Each path below is one point turned by a fixed rotation once a step. After each direction that follows a path, write how fast that rotation turns it, in degrees per step (0 if it stays still).
Each turn is a multiple of 5 degrees from 10 to 175, or 0.
Each row of a path follows its step; steps can be skipped.

step 4: [ -2  -3  11   8 -21  -3 -21   6 -27   2  15  -3  -5   9  -3  16   3  -2
   7   5  -1  -4  -7  23   4  13  -5 -14  13  -3   3  24   4  12   3  15
 -11  19 -14  16  -1   3 -12 -13  -1  -5  21   8   7  -4   6   8  14   5
 -25 -15]
step 16: [-13   7  -8 -10  11 -14 -19   1   8   3  13   0  22   9 -12  15 -16  11
   2  13  -1  -2   9   5  22  -5   4   2 -16  16  18   5  11 -12   3  12
 -11  11  -9   9  -7 -14  17   2  23   7  16  -9 -20 -19   1   7   8  12
 -14  -2]
step 18: [ 24 -15 -19 -18  -7  13  21  13  12   5 -11  -2 -16 -21   2   3   0   3
   3   2   7   7   4  -3 -17   6  -6  -3   3  -3  19 -28   2 -14   5  -2
  -7  -3  10  -8 -26   1 -22   0   1   2  -3  -9   4  17  10  -8  -9   5
  17  11]
step 19: [ -2  -4  -5  -8  21  -8  -8  -4 -10  -9   3 -15  24 -18  -5  -6 -11   3
 -12   1  26   7   0   4  -2  16   3 -23  19 -14 -20  -4   8  -3   1  -5
  18  -9  -6 -12  -6  24  -4  -1  12 -12   1  -6  13  -3 -11   0  11  -5
  20  16]
step 22: [  1  25   7  -6   6 -10 -11  13  -5 -13 -19  15 -15  -6  -8  -7   5  -6
  19   8  -7  -1   8  13   0  -9  -5  14  -2   6  20 -17   2  -2   9  13
   8  13  -3   0   0  -2 -16  18   9  20 -12 -20   9  -8   6  -8 -13  16
  19  19]
step 32: [-26   3   5   8   9   6  -6 -16  12   0  13  -3  -3   9 -11  -7  -8   0
  -3   0 -14   8   4   6  24  25 -19  17 -10  -6   0 -15   2  11 -11  10
   8   8   0 -19  28 -23  17  -7   7   2   1  -1  -3   5 -16   0  17 -16
   8  -6]
step 33: [ 11   1  16  -4   7  14   0  -7   4   5 -12   8   6  -5  10  15  -5   6
  -8  10  -8  -6  31 -11  -2   2   0  21 -11  22  -1  21  -2  -3  -2  21
 -38   0  -2  -2  13 -13  -2   2   1 -13  -3  -6 -22   0 -12   9   3  15
 -13  -4]
Directions:
[-2  1  0 -3  4 -3 -4 -1 -1 -5 -6  3 -1 -3  1 -3  1 -3 -4  2  1  2  2  0
  0 -6  1  4  5  7 -5  4 -3  4 -1 -5  1 -4  0  3  0  0 -3  8  2  0  0  5
 -4 -6 -3  3 -1  4  3  1]
130
[  2  -2  -6   3   2  -4   4  -6  -3   3  -1  -2  -4   4   1   0  -7  -2
  -3  -1   6   2  -4  -2  -2  -1  -3   0   1  -2   1   0  -5  -5  -2  -1
  -1   4 -10  -2  -8  -5   2   2   0  -2  -3  -2   0  -3  -1   0   0   0
   2  -1]
35
[ 0  0 -1  1  2  7  2  1  1 -5  3 -7  2 -7  1 -5  2 -1  1  1  3  3 -2 -1
 -6 -3 -3 -4 -8 -3  1  5 -1  1  2 -5 -2 -1  2  3 -3 -2 -4  2 -2  3 -2 -7
 -2 -2 -1  4 -1 -6 -1  1]
65
[ 0 -1  2  0  2 -8  0  3  1  2  1  8  0  2  1 -2 -2  1  4  1 -2 -1  3  3
  6  3 -3 -1 -7  0  6  6 -5  6 -1  6 -6  1  0  2 -1 -3 -2  3  0  3 -2 -1
  2 -2 -5  5  2 -5  2  0]
65
[ 0 -4  0  3 -1  0 -3  2  1  1  0 -8 -6  3 -9  2  0  0 -2  4  2  0  4  2
  1 -3 -5 -3  6  0  3  2  3  0  2  1 -3  3  5  4 -4  2  2  2  1  3  1  4
 -2  3  2  4 -3 -5  7 -4]
55
[-3  2 -1 -5  1 -3  6  0 -2 -1  2  0  2  1  2 -1  2  6 -2 -1  5  1  4 -3
  0  4 -1  4  3 -3 -2  4 10  1  3 -5 -5  5  0 -2  2 -1  5  0 -5  7  0  0
 -1 -3 -4 -3  6  0  1 -3]
85

step 11: [-18  -7  -9 -22   3  -1 -14  -4  -1 -11  18  14  -2  -8 -14 -11   5   0
  16 -13 -10  -2  18   9  -5   1  10  14 -13   1  -6  28  24  -7  -8  20
   5   8  -2  10  -4  -8 -24  -4  -7  -6  16 -12   0  -9   9   1   6 -15
 -13  -5]
step 14: [-20 -10 -12  17  10  -9   5   0   3  -7  14  -4  -4 -12  -3 -15   0  10
   3   9  14  -7 -10   3   3  12  12  -1 -18   4  -5  18  14   6   5  -9
 -13  -6  15 -19 -26 -27 -22  -3   7  -3   9  -8  -4  -1  24  -2 -21   6
   2   1]
step 17: [ 10   8 -16  -5   5 -14  -7  -1  21  -7   3  -2 -20   6   9 -14  14   0
  -6   3 -12   0  12  11  -8  -7  18  -6 -14   4  -4  29 -11  -1   0  -8
 -19   4 -20 -11 -15   9  -7  -7  -7  -3  14  -5 -27  22  11  -7  -7  -1
  17   5]
step 29: [-13   1   8 -21  -5 -20  11  -6  18   5   4   3  25   5 -13 -18   6  -4
  -4 -11  10   3  13  -3  18  -9  -7  21  19   5   1  17  17  -7 -18  21
  -3   1 -14  16  -1 -12   6   4  -2  18 -13   3   2   7  -4   1  -9 -18
  -2  -9]
step 30: [  6   2   2 -13 -18   1  -8  -8   0 -19  12  -8 -10   7 -14 -20  -1 -11
  -9 -12 -12  22  -1   9  17 -21  -1   9  14   8  10  27   5 -14  -8   3
  -2   2   4 -14  -5 -10   7  -1   5  13  -8 -17  -4   4  15 -15 -24   6
 -16  -9]
step 31: [ 13   0 -15  -8   0  -1 -21  13  -3   1  -2  -4  17  18 -20 -12 -13   5
 -16  -2   6  -3  -9   9  25  -2  -1  12  12  33  13   4   6  -3  -1  -9
   9  -8 -14  -9  18  -3  -6 -19  -2   5  10 -10   1   4   1   2 -18  -9
 -11 -21]
step 32: [ -7  -8   2   0   1   0  -2  -3  -3  10   1 -13  18  -1 -17   0   0  -6
   8  -3  -2   0 -13 -20   3   2   9  25   5  27 -18  20   8  -7  -5  -9
 -13  -4  -3  -4   0 -23 -17 -12  17  -1   1   8   6   9  -9  -4 -18  17
 -23 -25]
Directions:
[-1 -5  1 -2 -5  4 -2  4 -2 -3 -5  5 -7 -3  0  3  4  2 -1 -1 -1 -4  0  5
  2 -2 -4  0  6  0  5  1  0 -3 -2 -4  4  4  1 -1 -2  0  8  2 -1 -1 -2  1
  3 -1  0 -7  0  0 -6  4]
100
[-3  6  1  1  1  0  2  1  3  6 -5  1  1 -4  4 -4  2  0  1  7  3  2  0  0
 -3  7 -5 -3 -6 -5  1  3  0 -3  4 -2  4 -4 -4 -3  0  0  4  3  4  1  4 -6
  4  3  0 -2 -1  0 -2  2]
35
[-1  4 -7  3 -3  2 -3  4  3  5 -2  0 -2  1 -3 -1  1  1 -1  3 -1 -1  0  4
  7 -2 -7  5 -4  2 -5 -2  2  0  2  3 -2  4  0  7 -3 -2  3 -2 -4  1  2  0
  0  2  0 -3  6  1  8 -3]
175
[-4 -1 -8 -1 -6  1  2 -5  1 -4  6 -3 -1  0  0  2 -1 -4 -3 -1 -4  0 -3  3
 -3  5  0 -2  1 -3 -3 12 -1  3  1  2  1 -1  5 -1 -2  1  2 -2  0  2  2 -2
  2 -3  1  0  2  8  1  2]
135
[ 7 -8 -2 -1  3 -4 -2 -2  3 -3  4 -1 -4 -6  3 -3  6  4  0  2  3 -2 -5  0
 -6  0 -1 -3 -3 -3  2 -2  0  0  2  2  2  1 -2  7 -2 -5 -5 -4 -2 -1  1  1
 -1  1  5 -2  5 -2  1  4]
10
[-7 -5 -3 -2 -1 -3  5  2 -3  4  1  3  3  5  5  4  5  3 -5 -3  0  1  2  1
  1  4  1  3 -2  1 -4  0  1  1 -1 -1  7 -6  1  4 -4 -3 -3 -1  0  0  2  1
 -2 -4 -3 -3 -1 -8 -2 -3]
140
[ 7  1 -4  0 -3  4  1  4  4 -4 -1  0  3  2  2 -7  0  5  2  2 -3  4  5 -4
  3  0 -3  0 -3  2  0  1 -3  4  2 -5  3 -2  1 -2 -4 -3 -4 -1 -6  2 -5  3
  5 -6 -2  4 -2  3 -5  1]
60
